|  -0.6 |   2.0 |  -0.2 | -24.7 |  -1.6 |   4.6 |   1.8 |  -1.5 |
|   9.5 |  -0.8 |   6.0 |  27.5 |   7.5 |  -9.7 |  -3.5 |   0.2 |
|   4.9 |   2.5 |   6.8 | -18.3 |   4.2 |   0.0 |   0.0 |  -2.2 |
| -23.4 |  -3.7 |  -8.4 |   1.0 | -11.3 |  10.9 |   3.3 |   3.5 |
|  18.3 |   7.3 |  12.3 | -51.1 |   9.5 |  -0.8 |   0.2 |  -6.3 |
|   3.9 |   2.4 | -24.5 | -30.7 | -14.1 |   7.7 |   4.5 |  -0.8 |
->
|   3.9 |   2.4 | -24.5 | -30.7 | -14.1 |   7.7 |   4.5 |  -0.8 |
| -23.4 |  -3.7 |  -8.4 |   1.0 | -11.3 |  10.9 |   3.3 |   3.5 |
|  -0.6 |   2.0 |  -0.2 | -24.7 |  -1.6 |   4.6 |   1.8 |  -1.5 |
|   9.5 |  -0.8 |   6.0 |  27.5 |   7.5 |  -9.7 |  -3.5 |   0.2 |
|   4.9 |   2.5 |   6.8 | -18.3 |   4.2 |   0.0 |   0.0 |  -2.2 |
|  18.3 |   7.3 |  12.3 | -51.1 |   9.5 |  -0.8 |   0.2 |  -6.3 |

| -37.4 |  27.9 | -12.3 |  -1.1 |  14.2 | -36.7 |  -3.6 |   9.6 | -37.4 |  28.3 |   5.5 |  -8.5 |  27.8 |  23.4 |
| -10.7 |  19.4 | -41.8 |  -8.2 |  -9.1 | -26.4 |   7.8 |  29.0 | -11.1 |  41.5 |  31.2 |   5.1 |  19.3 | -19.9 |
|  24.2 |  -6.1 |   7.4 |  27.9 | -22.6 | -37.1 |   1.4 |  -1.3 | -14.1 |  -7.5 |  24.2 | -18.3 | -44.3 |  33.6 |
|  20.9 | -16.2 |  46.9 |   6.4 |   8.6 |  19.4 |  -6.6 | -28.9 |  12.3 | -34.9 | -25.4 |  -5.4 | -26.0 |  24.6 |
| -11.1 | -19.6 | -45.3 |  -1.2 |  27.8 |  16.2 |  15.7 | -11.2 |  10.0 | -53.8 |  -7.7 |   3.6 |  16.9 | -16.5 |
|  -8.6 |  20.0 | -40.5 |  -8.3 |  -9.3 | -27.7 |   8.2 |  28.9 | -10.7 |  42.7 |  32.6 |   4.8 |  17.8 | -19.0 |
->
| -11.1 | -19.6 | -45.3 |  -1.2 |  27.8 |  16.2 |  15.7 | -11.2 |  10.0 | -53.8 |  -7.7 |   3.6 |  16.9 | -16.5 |
| -10.7 |  19.4 | -41.8 |  -8.2 |  -9.1 | -26.4 |   7.8 |  29.0 | -11.1 |  41.5 |  31.2 |   5.1 |  19.3 | -19.9 |
|  -8.6 |  20.0 | -40.5 |  -8.3 |  -9.3 | -27.7 |   8.2 |  28.9 | -10.7 |  42.7 |  32.6 |   4.8 |  17.8 | -19.0 |
| -37.4 |  27.9 | -12.3 |  -1.1 |  14.2 | -36.7 |  -3.6 |   9.6 | -37.4 |  28.3 |   5.5 |  -8.5 |  27.8 |  23.4 |
|  24.2 |  -6.1 |   7.4 |  27.9 | -22.6 | -37.1 |   1.4 |  -1.3 | -14.1 |  -7.5 |  24.2 | -18.3 | -44.3 |  33.6 |
|  20.9 | -16.2 |  46.9 |   6.4 |   8.6 |  19.4 |  -6.6 | -28.9 |  12.3 | -34.9 | -25.4 |  -5.4 | -26.0 |  24.6 |

| -10.0 | -42.1 | -43.8 |  18.5 |   6.3 |
| -57.4 |  56.1 |   6.7 |  19.7 |  -1.1 |
|   9.3 | -46.3 | -53.5 |  20.8 | -51.5 |
->
|   9.3 | -46.3 | -53.5 |  20.8 | -51.5 |
| -10.0 | -42.1 | -43.8 |  18.5 |   6.3 |
| -57.4 |  56.1 |   6.7 |  19.7 |  -1.1 |

|  35.8 |  15.9 |  13.3 |   7.9 | -55.0 | -52.2 | -40.0 |  37.4 |
|  -5.8 |  60.9 |  -6.5 |  -7.6 | -50.3 | -31.5 |  -2.5 |  19.5 |
->
|  -5.8 |  60.9 |  -6.5 |  -7.6 | -50.3 | -31.5 |  -2.5 |  19.5 |
|  35.8 |  15.9 |  13.3 |   7.9 | -55.0 | -52.2 | -40.0 |  37.4 |

|  1.2 | -1.2 |  2.1 |
| -0.7 |  0.3 | -2.1 |
| -2.6 | 12.8 | 49.9 |
| 13.3 | 46.8 | 24.1 |
|  0.8 |  0.6 |  0.6 |
| -0.3 | -0.8 | -0.7 |
->
| -0.7 |  0.3 | -2.1 |
| -0.3 | -0.8 | -0.7 |
|  0.8 |  0.6 |  0.6 |
|  1.2 | -1.2 |  2.1 |
| 13.3 | 46.8 | 24.1 |
| -2.6 | 12.8 | 49.9 |

|  47.6 |  23.0 |  38.7 |  28.4 |   5.6 | -32.9 | -15.9 | -33.3 |
|  54.7 |  15.4 |  36.5 |  35.5 |   2.9 | -41.6 | -28.8 | -33.4 |
|  48.7 |  27.2 |   1.0 |   6.6 |  17.6 |  36.4 |  29.3 |   1.0 |
|  -5.8 |  28.3 |   2.5 |  15.4 | -48.5 |  31.7 |  42.6 |  -8.7 |
|  17.5 |  22.0 |  17.0 |  25.4 |   5.8 | -22.2 |   1.0 | -21.2 |
|   0.8 |  27.7 |   6.4 |  22.1 | -32.4 |  16.5 |  25.2 | -10.9 |
->
|  48.7 |  27.2 |   1.0 |   6.6 |  17.6 |  36.4 |  29.3 |   1.0 |
|  -5.8 |  28.3 |   2.5 |  15.4 | -48.5 |  31.7 |  42.6 |  -8.7 |
|   0.8 |  27.7 |   6.4 |  22.1 | -32.4 |  16.5 |  25.2 | -10.9 |
|  17.5 |  22.0 |  17.0 |  25.4 |   5.8 | -22.2 |   1.0 | -21.2 |
|  54.7 |  15.4 |  36.5 |  35.5 |   2.9 | -41.6 | -28.8 | -33.4 |
|  47.6 |  23.0 |  38.7 |  28.4 |   5.6 | -32.9 | -15.9 | -33.3 |

|  0.2 | 30.5 | 59.8 |
| 14.9 | 61.5 | 18.7 |
->
| 14.9 | 61.5 | 18.7 |
|  0.2 | 30.5 | 59.8 |

|  -4.4 |   7.8 |  18.1 | -38.0 | -30.1 |  -5.2 |  14.9 |
|  14.8 |   9.5 |  56.9 |  -3.8 |   3.7 |  12.7 |  22.3 |
| -14.1 | -12.6 |  34.1 |   8.0 |   6.7 | -10.6 |  -0.1 |
->
|  -4.4 |   7.8 |  18.1 | -38.0 | -30.1 |  -5.2 |  14.9 |
| -14.1 | -12.6 |  34.1 |   8.0 |   6.7 | -10.6 |  -0.1 |
|  14.8 |   9.5 |  56.9 |  -3.8 |   3.7 |  12.7 |  22.3 |
